Each named turn below is shown by a few rows before and after it. Which turns, in which order, take the first row of each later pair to the second? The first pair is answered.
E (before => after):
-1,5,-10,-9,-11,-2,10,7,-7,-1,7,-1,5,-9,10,6,-10,-10,8,-1,8,3,-4,-9,0,-5,8,-7,8,0,-4,0,-7,-5,4,-1,-4 => -2,10,-11,-10,-9,0,11,7,-9,-1,11,0,2,-5,10,6,1,-13,9,-3,4,2,-2,-10,0,-5,0,-6,6,-1,-10,3,-3,-4,0,-2,1
-28,15,-19,7,3,-9,17,20,-16,-3,-18,5,-11,-1,-5,-2,-5,-8,-1,-5,-2,7,-8,6,-20,0,12,-16,-1,1,-9,-7,-6,5,-5,-9,9 => -30,15,-19,1,7,-4,14,17,-17,-4,-19,6,-15,2,-10,0,9,-7,-2,-7,-4,5,-9,4,-12,7,3,-8,-10,-3,-12,1,1,4,-2,-13,13
19,-1,-3,15,-1,-11,0,1,-2,-1,10,3,10,-13,10,-13,-22,15,6,5,-3,4,0,2,-9,-16,10,-2,23,6,1,-12,-21,5,2,16,-8 => 10,17,-8,15,3,-6,5,1,-7,2,23,7,0,3,14,-12,11,4,11,-3,-14,4,9,-2,-12,-17,-12,-2,17,2,-15,-7,-10,9,-17,13,8
Y (before => after):
-5,-14,-7,-29,4,0,-16,-5,2,0,0,-11,1,20,-10,8,0,-13,-4,8,-15,-10,-15,11,3,-4,-11,-7,-16,10,6,-9,-6,4,13,-6,-1 => -4,-15,-9,-23,6,-1,-19,-6,6,2,-1,-11,0,20,-11,8,7,-10,-4,13,-17,-8,-17,8,2,-5,-16,-1,-15,9,7,-10,-6,6,11,-6,2
-1,-9,2,-10,8,2,-5,-6,0,4,-10,-2,-8,-3,-8,7,11,0,4,9,-3,-6,1,-8,13,13,-8,14,-17,-12,10,9,11,-1,13,-2,10 => 4,-18,3,-5,6,-2,-7,-6,3,4,-15,-4,-2,-10,-8,5,-5,6,3,13,1,-4,-2,-6,11,9,4,11,-10,-8,17,3,3,-2,19,1,4
7,-23,7,-27,3,-5,12,3,-6,-3,-19,-16,-1,1,-4,-7,-16,9,-9,-15,10,-10,-1,-10,6,-8,37,-17,10,6,-10,-5,-2,5,13,1,-14 => -4,-4,3,-36,10,5,13,1,-13,-3,-8,-11,-13,18,-4,-4,24,0,-8,-25,0,-13,7,-14,10,-1,8,-11,-5,-1,-26,9,16,7,0,-6,2
-10,24,10,15,-5,-3,-7,17,10,-3,3,-1,-18,8,3,-11,16,25,9,-10,-9,-2,-4,-17,-2,-7,-17,7,5,-2,4,-10,12,10,-7,-8,-9 => -4,13,13,17,-11,-8,-7,18,13,-5,-4,-4,-11,-2,3,-13,-12,29,8,-7,-3,-1,-7,-13,-4,-11,3,1,13,5,15,-19,2,8,3,-4,-21
M (before => after):
-1,-10,-2,-9,-40,11,0,-4,-12,-13,7,-14,-7,12,-9,-6,26,14,12,4,-5,-1,-5,5,-12,15,-8,-9,-6,-1,2,14,20,-8,31,-13,-1 => 2,-12,-4,-4,-39,9,-2,-6,-9,-12,5,-14,-7,11,-10,-6,29,18,14,8,-6,1,-7,3,-12,16,-9,-5,-3,-3,5,12,18,-7,30,-12,0
9,-7,-2,-1,-10,-30,1,-1,-4,-8,-5,8,4,-13,-3,-9,-30,3,-4,14,0,13,-13,5,-15,-10,21,7,12,15,17,-15,-11,0,-9,14,-10 => 5,12,-8,9,-6,-30,6,3,-5,-4,8,12,-3,1,6,-10,-2,-6,5,12,-12,14,-5,2,-25,-18,1,6,14,11,5,-17,-5,8,-33,14,5
-1,8,-18,9,-17,19,-3,-11,8,17,-13,-3,4,23,8,-7,25,-14,-1,5,1,6,-11,5,15,1,-18,20,-13,5,-5,6,3,16,5,20,13 => -5,9,-12,-12,-23,25,2,-10,-2,10,-12,-5,5,18,8,-3,1,-21,-10,-9,10,0,-8,14,18,5,-3,8,-22,13,-8,11,4,7,16,18,2
Q (before => after):
0,10,9,-8,1,-2,1,1,1,4,-13,-5,-6,-4,-11,4,21,1,15,6,16,-6,5,2,-2,-8,2,18,-10,-18,7,8,11,-4,-4,2,-6 => 2,16,7,2,-1,-9,5,5,2,6,-6,-4,-5,-3,-3,2,16,-4,21,6,13,-3,10,5,-12,-19,6,7,1,-13,5,-2,5,2,-16,7,-6
3,-2,9,1,14,8,0,3,11,3,-1,9,-9,11,2,1,28,-2,10,-5,-3,5,-4,-1,11,3,-18,10,8,-2,-7,1,-2,-6,-4,9,9 => 2,8,9,1,8,6,8,7,6,3,8,11,-7,13,10,0,13,-12,11,-13,-1,5,4,6,1,-7,-8,-9,15,8,-11,-7,-6,-5,-11,13,4
-11,18,3,5,-6,14,0,8,-11,-4,11,3,-4,16,8,15,17,-2,0,-1,-3,1,0,9,-12,-1,-14,1,-1,5,-7,1,0,1,-15,-1,9 => -11,16,4,-3,-6,18,-1,7,-13,-6,9,2,-4,15,5,15,15,-2,-5,-4,-1,0,-2,10,-6,4,-13,3,-7,4,-7,7,2,-3,-10,-3,6
Now pairs of rows:
(two turns a pair)
-2,3,-11,28,5,-5,-4,1,15,15,3,3,-1,-6,-4,-9,20,6,6,15,-14,8,-6,-4,-4,-5,-15,12,16,-11,6,-11,-6,17,-8,6,18 => -8,21,-7,11,-7,-1,11,7,0,10,17,5,1,-5,8,-7,-13,-15,1,-8,-6,2,9,12,-14,-16,7,-22,17,8,-4,-17,-7,12,-11,9,5 => E then Q
5,1,-6,13,5,0,12,-4,5,-3,9,-12,3,7,10,-4,14,8,10,5,-2,5,-2,-1,-2,-8,2,-5,13,2,7,-8,-4,17,4,4,-7 => -1,-1,-1,-11,4,11,11,-8,-2,-10,5,-12,1,6,2,0,12,8,-1,-5,5,-2,-4,2,11,7,3,-1,-5,1,5,8,6,7,21,-3,-12 => M then Q
4,-11,3,2,4,0,-6,-10,6,-4,-3,0,3,2,-8,1,17,10,1,7,10,0,-10,-4,8,8,-9,16,-4,-10,7,8,2,1,9,-2,8 => -1,5,7,-14,-6,4,7,-4,-7,-8,8,1,5,3,3,2,-13,-7,-5,-15,16,-6,2,11,0,-1,10,-13,-4,6,-1,3,1,-4,6,2,-5 => Q then Q
-3,3,-1,-13,17,7,4,-8,-9,-4,-4,-10,-11,5,-4,8,21,-1,-11,-10,-5,-15,0,-2,5,9,-14,11,-26,-5,-10,29,10,-5,-6,-4,10 => 7,-20,0,-3,18,0,-5,-11,3,-4,-18,-14,-4,-6,-12,5,7,15,-10,6,0,-12,-12,-6,9,12,-4,24,-19,-7,6,25,1,-4,8,-2,5 => M then Y
1,-7,4,-3,-8,-1,2,-4,-7,-7,-2,-2,-1,-7,-3,1,-21,2,-10,-2,6,-5,1,3,-2,-6,13,-8,4,10,3,-2,-6,-5,10,0,-17 => 7,-10,-1,18,-3,-10,-3,-3,4,-1,-3,-2,-1,-5,-2,-2,-6,9,-1,12,-3,1,-3,-4,-8,-12,3,2,16,4,7,-10,-12,4,-1,3,-9 => Q then Q
18,4,1,1,-11,-21,-11,6,23,-1,0,0,2,-11,2,2,22,4,20,6,3,-1,17,-4,-3,-13,0,-6,4,-10,-11,21,-6,4,-17,13,4 => 16,10,1,-3,-13,-19,-6,8,19,-3,4,2,2,-8,6,2,16,-2,19,-2,4,-3,22,1,-6,-15,3,-14,3,-5,-16,20,-5,2,-20,14,2 => Y then E
-1,26,-11,-4,6,11,7,11,-7,4,9,-3,6,4,-9,-12,8,-3,6,4,-6,-6,-6,9,-11,-3,-2,-8,-3,1,-9,-3,11,5,-27,7,2 => 2,16,-12,3,11,8,0,8,0,5,0,-5,7,1,-16,-12,20,7,8,15,-8,-3,-14,1,-6,2,-9,8,-4,-7,-2,0,10,7,-23,5,7 => Y then E
15,7,-6,7,-2,-4,22,17,-4,12,6,-1,0,-1,12,7,-20,-9,7,8,-9,-1,14,0,-17,-9,-1,-25,24,15,-6,-21,-6,9,-22,11,-10 => 4,17,-2,-21,-1,12,26,15,-17,7,12,1,-6,6,9,12,-9,-18,-3,-11,-6,-9,19,5,-7,4,-9,-27,1,13,-19,-2,10,1,-15,3,-8 => M then Y
3,-5,-7,46,3,-19,-1,-12,22,22,2,-4,9,-1,12,-10,7,16,12,11,-3,0,2,-9,-6,-14,-8,1,19,-9,8,-8,-6,2,-6,5,7 => -8,-14,5,-5,2,5,-5,-21,6,8,-9,-7,6,-7,-6,-1,-2,16,-11,-9,13,-11,-5,-2,25,18,-3,9,-18,-11,7,26,12,-20,32,-9,-5 => Q then Q
1,19,-4,20,6,4,4,16,6,2,6,-2,7,2,8,3,0,-12,15,-11,-8,17,17,-3,-14,-7,9,-17,17,-7,-15,-5,-14,24,-11,-1,4 => 9,0,-4,28,7,-2,-5,13,16,2,-8,-5,12,-8,-1,1,-8,3,15,3,-4,19,6,-9,-9,-5,15,-5,22,-11,0,-7,-21,24,2,1,-1 => M then M
-1,-5,3,-3,-7,5,-4,-1,1,1,-1,-13,12,-7,0,-7,1,1,-8,7,-7,-3,-8,9,20,19,6,5,-5,-11,-1,14,-13,7,14,2,4 => 0,-5,1,2,-5,3,-4,-2,5,3,-1,-13,11,-6,1,-8,7,3,-6,10,-9,-2,-8,7,18,19,1,8,-3,-14,-1,13,-13,9,12,2,7 => M then E
4,0,6,11,-7,-15,3,10,0,6,17,-9,1,-3,7,-6,-11,-1,4,1,-4,0,9,6,-10,-12,4,-7,11,4,3,-13,-9,14,-4,0,1 => 5,-12,9,3,-7,-12,-1,8,1,3,9,-12,3,-11,-1,-3,-22,6,-2,3,3,-1,2,5,-1,-4,11,-2,6,4,11,-8,-10,9,12,-1,-6 => Y then M
-6,-11,-7,-3,4,-6,-10,-6,-2,12,6,-5,-7,18,-4,20,31,7,-2,-5,4,-7,-15,-9,8,1,-7,24,-7,-15,12,14,9,-7,-8,-7,15 => -12,6,-2,-23,-7,-1,5,0,-17,6,18,-4,-6,18,8,21,-1,-12,-8,-27,12,-13,-2,7,1,-7,13,-8,-7,1,2,9,11,-13,-8,-4,0 => Q then Q
-1,1,2,-5,3,10,-10,27,-6,17,4,1,15,24,-15,17,13,1,3,-7,17,14,7,3,-8,2,-12,11,-8,2,-24,-3,-10,-4,-21,-6,12 => 4,-17,4,-5,3,9,-18,24,1,15,-9,-3,20,13,-23,16,1,15,-1,3,24,15,-3,0,1,8,-2,20,-7,0,-10,-2,-16,-7,-4,-6,5 => E then Y
12,-7,-10,8,7,-21,-30,-13,-15,18,-12,-8,3,-13,-30,1,23,-6,3,2,11,-22,2,-6,4,15,-6,19,-20,-14,-6,7,-4,-1,13,-1,7 => 6,16,-13,16,5,-23,-19,-8,-20,22,5,-3,-2,0,-17,0,32,-20,11,-8,2,-21,16,-2,-12,0,-13,3,-14,-9,-19,-1,-3,5,-10,2,13 => M then Q
-5,-19,-5,24,-11,-14,-1,-5,1,5,-6,1,4,-23,-12,0,19,6,-5,17,18,0,-19,-12,11,8,-5,18,8,-6,14,2,23,-4,-2,16,-6 => -11,-12,2,-4,-19,-4,6,-4,-13,-2,-2,1,5,-24,-11,2,-6,-6,-16,-3,28,-7,-13,0,15,12,9,-1,-2,5,8,8,27,-15,9,15,-19 => M then M
-8,15,2,-4,10,12,-6,0,-3,2,16,2,-20,13,-3,17,47,-4,0,1,-2,11,4,-8,6,17,-24,4,-4,-8,-9,14,24,10,-4,-10,8 => 9,1,-1,34,5,-13,-7,7,15,9,11,-1,-7,-2,7,9,10,7,14,22,-2,23,0,-8,-16,-9,2,-6,33,2,10,-21,-4,21,-11,6,-5 => Q then Y
8,-18,1,4,3,-8,-14,-2,6,-3,-23,-3,9,2,-11,-7,-17,22,-7,30,4,2,-22,5,8,4,4,14,1,-1,15,-1,-11,-11,14,5,-10 => -3,2,-2,-6,10,4,-11,-5,-2,-3,-11,1,-3,20,-10,-2,28,12,-6,19,-8,-2,-14,0,12,12,-27,21,-15,-10,-3,17,7,-10,0,-3,10 => M then E
8,-10,0,-1,0,-2,1,-5,5,-1,-4,3,-1,-3,-9,1,3,1,-11,0,-1,6,-5,-5,7,7,-6,3,-2,-4,2,10,4,-2,9,4,5 => 5,-2,2,-8,-4,-1,7,-3,-2,-3,2,4,0,-1,-5,1,-7,-8,-14,-10,1,4,0,1,3,3,1,-9,-3,2,-3,8,5,-5,7,5,0 => E then Y
-5,-3,10,-20,-1,2,8,-8,-6,-6,1,2,9,-9,-1,1,-16,-8,-6,-13,1,-2,1,4,-10,-4,9,-11,6,5,3,3,-2,-10,4,-2,-12 => -8,10,4,-7,4,-1,10,-6,-4,-1,11,6,4,2,6,0,11,-14,2,-11,-11,-1,7,-1,-17,-10,-10,-9,9,0,-5,0,1,-1,-16,-1,1 => M then M
-8,40,13,20,-9,-3,17,15,-32,-10,35,11,6,6,6,-15,2,-27,2,-30,-3,-12,16,8,-3,-13,6,-25,3,19,-20,-11,-4,-3,-43,13,2 => -8,-1,24,-16,-2,16,-7,-2,-31,-23,1,3,7,-11,-30,-8,5,1,-21,-21,15,-19,-12,0,44,34,4,16,-34,0,-1,27,10,-22,15,-3,-6 => E then E
